rotation steps, each row followed by its count of steps:
The counts run from 0 to 544.
[-10   1  14  -8  15 -26  -1  21  15   9   2  39  -9 -16  -1  -5 -18 -17
   2  -6  29 -13   7 -19  -1   7  -2   7 -11 -17  -2  22 -19  24  13  17
 -38  28  18  44  16 -10  17 -34  -1  11  -2   4] : 377
[  1  16   3 -10  25 -18   0   7  19  18  -2  21 -11 -30   3  -5  -6 -17
  22  -2   7  -6  14   5  -1  12  -2  17 -10  -6  17   3  -3  22  10  25
 -51  13  32  22  27 -20  13 -47  10   8   3  -5] : 106
[-12  26  18  -2  13 -14  -6  13  -2 -20  -9  22 -16 -13  -1   0  -6 -36
   9   9  30  -4   2 -17 -17  -9  -4  22  -2 -22  -2  15  -8  38  -6  20
 -22  26  15  29  38  -4  22 -26   3  29   4  -9] : 219
[-12   6  20 -25   6  -7 -17   2   8  -8   9  16  -7 -14  17   4   0 -13
  13   3  35  -2  17   0   8  11   1  15   2  -1   6  -5  -3  24   1  12
 -32  26  21  33  53  -7   4 -52   4  30  -9 -11] : 171
[-11   6  18 -13  21  -9   0   1   9   0  -3  34  -4   7  16 -18 -13 -17
  19   8  22  -8   5 -20  19   6  12   1  -4 -13  -7   3   0  34 -14  24
 -36  27  22  32  43 -11  25 -39  18   5  -5 -14] : 18
[-14  22   6 -17  20 -31 -15  -6  12  10  -8  24 -13   6  13  -7 -23 -31
  10   1  28   2   6 -18  -3  10  -9  10  -3   9  19  -1  10  36 -10  31
 -34  11   9  12  28  -2   1 -41  15  25   2 -16] : 230
[  1   7  19 -15   7 -30 -14   3   6  12  14  21 -11 -27  -4   9 -13 -14
  26  -5  23  -1  22  -7  -1  10  -4  22 -12 -20   7   8  -8  24  12  18
 -29   9  30  41  24 -10  15 -44   7  20   8  -8] : 292
[-13  22  -9   3  23  -2  -3  13  -2 -18   2  22   6 -15  25  -5  -3 -31
  12   1   4   2  10  -4  10  -4   3   9  -5  -6   3   0 -14  37  -6   3
 -44  27  21  20  48 -22  21 -48   7  15  -4  -3] : 209
[ -4  21  -2  -7  11  11 -11  -5   0 -17  -7  11  -9 -10  17   4 -27 -23
  18   3  15  -1  -3 -21  -5  -3  11  20   3  -3  16  -1  -8  49 -10  18
 -22  28  12  22  44  -4  17 -55   7  30  -8   3] : 135
[-12  24  22  -5  25 -23 -20  20  26  21  -2  33   1 -14  12   1  -2 -33
   4   5  18  -6  20   4 -15   4 -13  13 -16 -14   2   6  10  18   2  16
 -47  14  27  34  16 -14  13 -25  16  17   1  -3] : 21
[ -5  19  -1   6  27 -18   5  11  28  10  -7  31 -13 -34   5 -12 -18 -18
  28   5  14   0 -14 -11   1   9   8   8 -17 -16  27   2   6  25   8  22
 -24  13  34   9  31 -15  11 -36  15  19  -3  12] : 4
[-11   4  18 -22  23 -29 -11   2  13 -11  -4  17  -8 -16   2  -6 -12 -20
   5 -18  43  13  -9 -20   8   5   6   0 -11  -2   7  -2  -2  37  -4  21
 -28  14  27  16  36  -5  14 -44   0  17   2 -13] : 129
[-22  20  13 -16  12 -13 -12  23  11   2  -4  30   1 -21   7  -1 -27 -12
 -17   2  17  -9  12 -15 -19   7  -9  15   5   1   5  12 -23  22   6  24
 -29  22  13  33  31 -20  10 -47   3  27 -18   8] : 308
[-21  20  13 -16  32 -16 -14   2  12  13  -1  15   5 -12  37   4 -18 -19
   8   3  25  -2  -2 -12  18  -7  -2   8 -19 -12  19  -5  12  32  -3  17
 -21  12   9  35  39   1   7 -42  22  18 -11  -9] : 496
[-20  16  12 -18   4  -2 -15  12   9   8 -24  24  -9 -18   7   3 -12 -21
 -10   6  17  -7   6  -4 -30  -3  -8  30   1   1  13   3  -1  25   4  23
 -29  32   8  34  35  -5   9 -40  16  18 -16  -3] : 271
[-21  17  28 -10  11 -21 -12  18  34  10 -11  40 -11   0  19   0 -23 -36
   8  -3   8   2  24 -11 -23  19 -10   2 -10   5   4  11   1  22   3  27
 -34  13  14  19  26 -22  -1 -27  21  23   3   1] : 281
[-15   8   9   1  24 -18  -3  16   7 -10  -3  32   3 -16   7   4  -8 -35
  15  -9  40   3 -14 -15   4  -5   1   2 -18 -18   0  11  -9  38   8   9
 -33  26  22  29  31  -8  26 -33   3  -3   0  -6] : 251
[ -7  14  12  -4  14 -17  -6  22   5  14   0  32   1 -15 -12   2 -25 -19
  32  -1  10  -7   5 -13 -18   4   5  19  -4 -19   3   8  -6  23   2  31
 -34  26  26  28  24 -27  30 -41   3   8  -5 -10] : 191
[ -4  13  20  -7   1 -14 -11  -6  18   2   3  19  -5   8  27   3 -23 -31
  26   7   5  13  30 -20  -1  10  23  15 -16 -10   1  -6   9  43 -13  23
 -26  12  25  27  29  -5  18 -31  17  24  11  -3] : 417
[ -3  24  -2  -7  23  -4 -10  -2  -4   0   7   4  -1 -19  17   1 -11 -12
  15   8  30 -12  -2 -16  19  -5   5  24  -5 -18  19  -2  -6  38 -11  12
 -24  18  30  35  31   5  22 -44   0  26 -14  -9] : 395
[-12  14  11  -9  10  -8 -17   9   5  -8  -9  12  -7   0  16   8 -35 -33
  16  -2  29   6  -7 -36 -11  -2   8   9   1   4  16  -3  -5  41  -8  16
 -21  27   3  12  40  -7  12 -50   3  24 -10  -2] : 485
[ -6  28   2   2   9 -19 -20   2  14  19   7  24   9  -9  35  -3 -11 -35
  27   5  13  11   6   1  13   0  -4   9 -15 -11  16  -4  13  33   1  18
 -28  18  28  12  35   0  10 -26  22  22 -10  -1] : 72
[-13   3  16  -8  23 -21  -5  10  16  -4 -12  14 -11 -25   4  18  -9 -37
  23  -9  21   7  10  -6 -23   1 -11  19 -29 -10   7   3 -11  37  17  12
 -23   7   7  36  26  -8  19 -40  15   8  18  -5] : 287
[-16  -8  24 -12  22 -17 -14   8  27  -5 -16  24  -1  -2  12  10  -9 -41
   4 -12  22  19  12  -7 -21   6 -10   4 -18   6   3   2  -1  31   8  13
 -47  19  11  16  27 -24  11 -38  17   7  14  -7] : 510
[-14  12  20  -9  40  -2 -15   3  14 -12   3  27   2  -1  20   0 -10 -21
  12 -14  27   6   9 -13  10   5  -9  -2 -13  -5   5   7 -12  36 -11  26
 -40   6  23  22  33 -17  23 -43   3   8  -1 -18] : 283
[-19  27  27  -7  15 -28 -23  25  21  16   4  34   3 -11   7  -2 -24 -27
  14   8  10   4  13 -10 -26   6 -10  13  -8 -18   9  17   6  16   2  36
 -19  10  19  23  23 -16  11 -24  21  16  -4  -5] : 318
[ -9  10   8   1  19   3 -12  -3  11  -1  -5  40   2  15  28 -14 -28 -32
  -2  13  15  -1  -4 -15   5   1   5  10   1 -13   2  11 -11  39 -14  12
 -39  30  21  28  22 -16  16 -32  16  19 -12  -2] : 247
[-22   8  23 -21  16 -33  -6  12  12   3 -12   9  -5   3   6   1 -17 -34
   3   5  13   8  16 -17 -32  -4   3  12  -5   3   0  -5   5  27  -5  13
 -46  22   9  21  27 -21  22 -40  16  10  10 -16] : 314
[ -7   5   4  -2   9  -7  -4 -10   4 -11  -8  27  -2  -5   9   3 -36 -27
  11  -5  18   9 -12 -30  -4  -7  12  18  -4  -5   8  11 -12  51  -5  28
 -20  22   6  30  25   6  29 -39  15  11   2  -5] : 289
[ -5  21   4  -4   3 -23 -20  -9   3   1   6  21  -2   8  21   0 -25 -35
  16  11  15  15  18 -20  -4  10  -8  17   3   2  14   6  -8  39  -9  25
 -26  19   9  11  34 -10   4 -38  13  36   3  -6] : 34
[-13   5  -3  -5  13 -40 -13  14   7  10  -4  18   5 -18  -1   5 -25 -33
   7  -1  21  23  -7  -9 -29   0 -12  20  -7  -1  18   3   0  29  10  23
 -37  22  13  15  24 -20  22 -42  16   6   8 -11] : 388
[-18   1  28 -10   3 -15 -15  19  20   6   2  35   2   0   0  -1 -33 -31
   8   3  21   8 -11 -22 -33   7   1   8   1 -11   8  10  -7  22   7  18
 -27  32  27  16  26 -29   8 -28  10  16 -12   2] : 350
[-19  17  11 -34   6 -34 -12   2   1  15   0  20   0 -13  17  -7 -12 -14
 -13  -1  39  -2  11 -16   3 -11  -2  11  -1   3   7  -4   8  26  -4  20
 -28  23  13  37  35  11   9 -40  15  22 -11 -16] : 44
[-15  28  14  -6  12  -8 -16   6  14   9  -3  27  -1 -26  14   5 -34  -8
   4   8   3 -12   8 -12 -14   8  -5  21   2  -7  20  13 -14  22   9  28
 -13  11  10  38  34  -9  -2 -43  20  37 -17  11] : 10
[ -5  16  21  -5  36 -12   0   3  13   2   3  28 -15   8  11 -19 -27 -17
  22  16  17  -8   0 -29   3   6  19   4  -7 -19   7   9  -9  37 -20  14
 -29   9  27  23  23 -19  19 -32  14  22   9 -12] : 316
[ -2   8  14  -6  20  -4 -16   4  25   6  20  18   6 -24  19   6 -20 -15
  31   7   6  21   4   1   1  21   9  12 -11 -17  21   1  -3  30   9  14
 -29  10  36  21  28 -23  14 -47  19  22   0   2] : 36
[  3   9   3  -6   4 -27  -7   7  19  14 -12  21 -25 -27   4   4  -3 -28
  33  -7  12  -7  29  -1  -9  14  -3  20 -18  -4   7   1   6  24  14  16
 -39  19  23  27  30 -10   6 -39   4  15   8   3] : 329
[-21  16  10  -2  20 -29  -6  11  11   1   1  29  18 -11  18 -15 -31 -25
 -11   9  18  10 -16 -30   1 -11   8   5  -4 -16   2   8  -8  36  -8  19
 -21  22  15  23  28 -14  26 -33  26  16  -7  -2] : 215
[-13  20   2   3  12 -18   3  15  -5   2   4  29   6 -12   8  -7 -22 -21
  27  18   8 -12  -9 -20   8  -7   0   7   1 -16  13   1  -1  29  -3  19
 -24  29   5  17  52 -17  15 -44  18   9  -7  -9] : 140
[  0  17   3   0  18 -17 -17  -2  13   6   5  20   2  -3  25   7 -12 -42
  32  11  26  11  -3  -4  13  -5   3  13 -26 -19  23  -5  15  43   1   6
 -28  23  24  16  35  -2  21 -27  22  13   5  -6] : 422
